[176  96 104 147 120 127] -> Z_903
[176  96 104 147 103 128] -> Z_3
[158 118 108 174 124 127] -> Z_404
[104 188 184 120 141 119] -> Z_227
[105 187 184 119 141 119] -> Z_318
[187  83 106 123 111 128] -> Z_848
[173 100 104 153 118 127] -> Z_524
[175  98 104 149 176 128] -> Z_91
[109 182 183 111 139 119] -> Z_267
chg Z_267: [109 183 183 111 139 119]
1, [182]
miss Z_3: [147  96 103 128 176]
[104]
miss Z_91: [ 98 104 149 128 176]
[175]
miss Z_267: [182 139 111 119 109]
[183]

[144 105 137 105 183 139]  Z_848
[102 120 137  94 174 125]  Z_516
[134 130 126 116 138 121]  Z_3
[124 149 124 137 148 129]  Z_404
[110 111 136 150  93 123]  Z_318
[117 138 117 118  80 118]  Z_155
[146 120 150  96 139 118]  Z_979
[156 119 145 106 131 126]  Z_227
chg Z_227: [156 119 145 107 131 126]
3, [106]
miss Z_155: [117  80 118 117 118]
[138]
miss Z_318: [110 123 150 136  93]
[111]

[138 119 124 161 155 123 110 165  62 177 166 136 108 171 128 177 198 144
 103 134 149 167 105 129 126 180 162 118  90  90  65 116  67 163 183  59
 115 193  69 183 113 174 141 187 131 102  68 119 104 172  96 124 172 138
  85  74 100 100 178 148  77  60 177 127] = Z_3
[ 85 177 179 186  87 103  62 113 183 167 105 108 173  57  83 139 156  85
 116 120 130  81  77  88 186 162  59 191 142 198 146 158 172  78 133 186
 111  63 117 112 177 178 140  63 155 103  73 132  92 118  76 165  87  64
 160  60 135  93 113  84 120  82 129 184] = Z_979
[112  60 162 156 115 156 190 179  72 185  67 165 197  74 180 159 145 100
 139 154 198  97 161  70  77 156 100 188 125 124  59 138 160 103 138  90
 104 181 131 107  75  95 140 167  57 130 169 126  84 189 115 106 109 188
  62 154 125 182  67  64 123 171  89 180] = Z_91
miss Z_979: [105  57  82 165 120  76  92 108  63  85  83  78 191 103 160  81 179  60
 186 140 155 139 186 113 111  87 172 198 117 162 113  84 186  73  59  85
  62 167 120  63 183 184 142 116  88 158 103 129 133 146  93 132 177  87
 173 135 177 112  64 130 156  77 178]
[118]
miss Z_3: [124 155 113 102 104  59 100 126 177 138  67 119 103 108 180 198 171 110
 129 149 183 166 163 124 100  65 105 193 141 138  74 118 174 123 167 127
 144 161  77 131  90 162  68  62  69  90 172  96 177 187 115 178 116  60
 119 136 177 134 183 148 128 172  85]
[165]
miss Z_3: [124 131 162 161  96 183  68  90 163 127  65 102 103 115  90 100 174 129
 183 172 113 198 119  77 172  60 141 165 128  67 118 177 180 166 187  59
 155 144 138 116 171  74 126 123 167 136  62 124  69 148 105 104 149 108
 178 177 110 134  85 177 138 119 100]
[193]
miss Z_91: [145 100 169 106 131  72  97 125  64 154 104 140 188 159 160 112 188  59
  60 180 161  84 189 138  90 185  67 130  67 181  75 179 123  70  89  57
 109 197 167 156 126 180 156  74 115 107 165 190  77 125 124 171 156 154
 198 100 162 115 138 139  95 182  62]
[103]

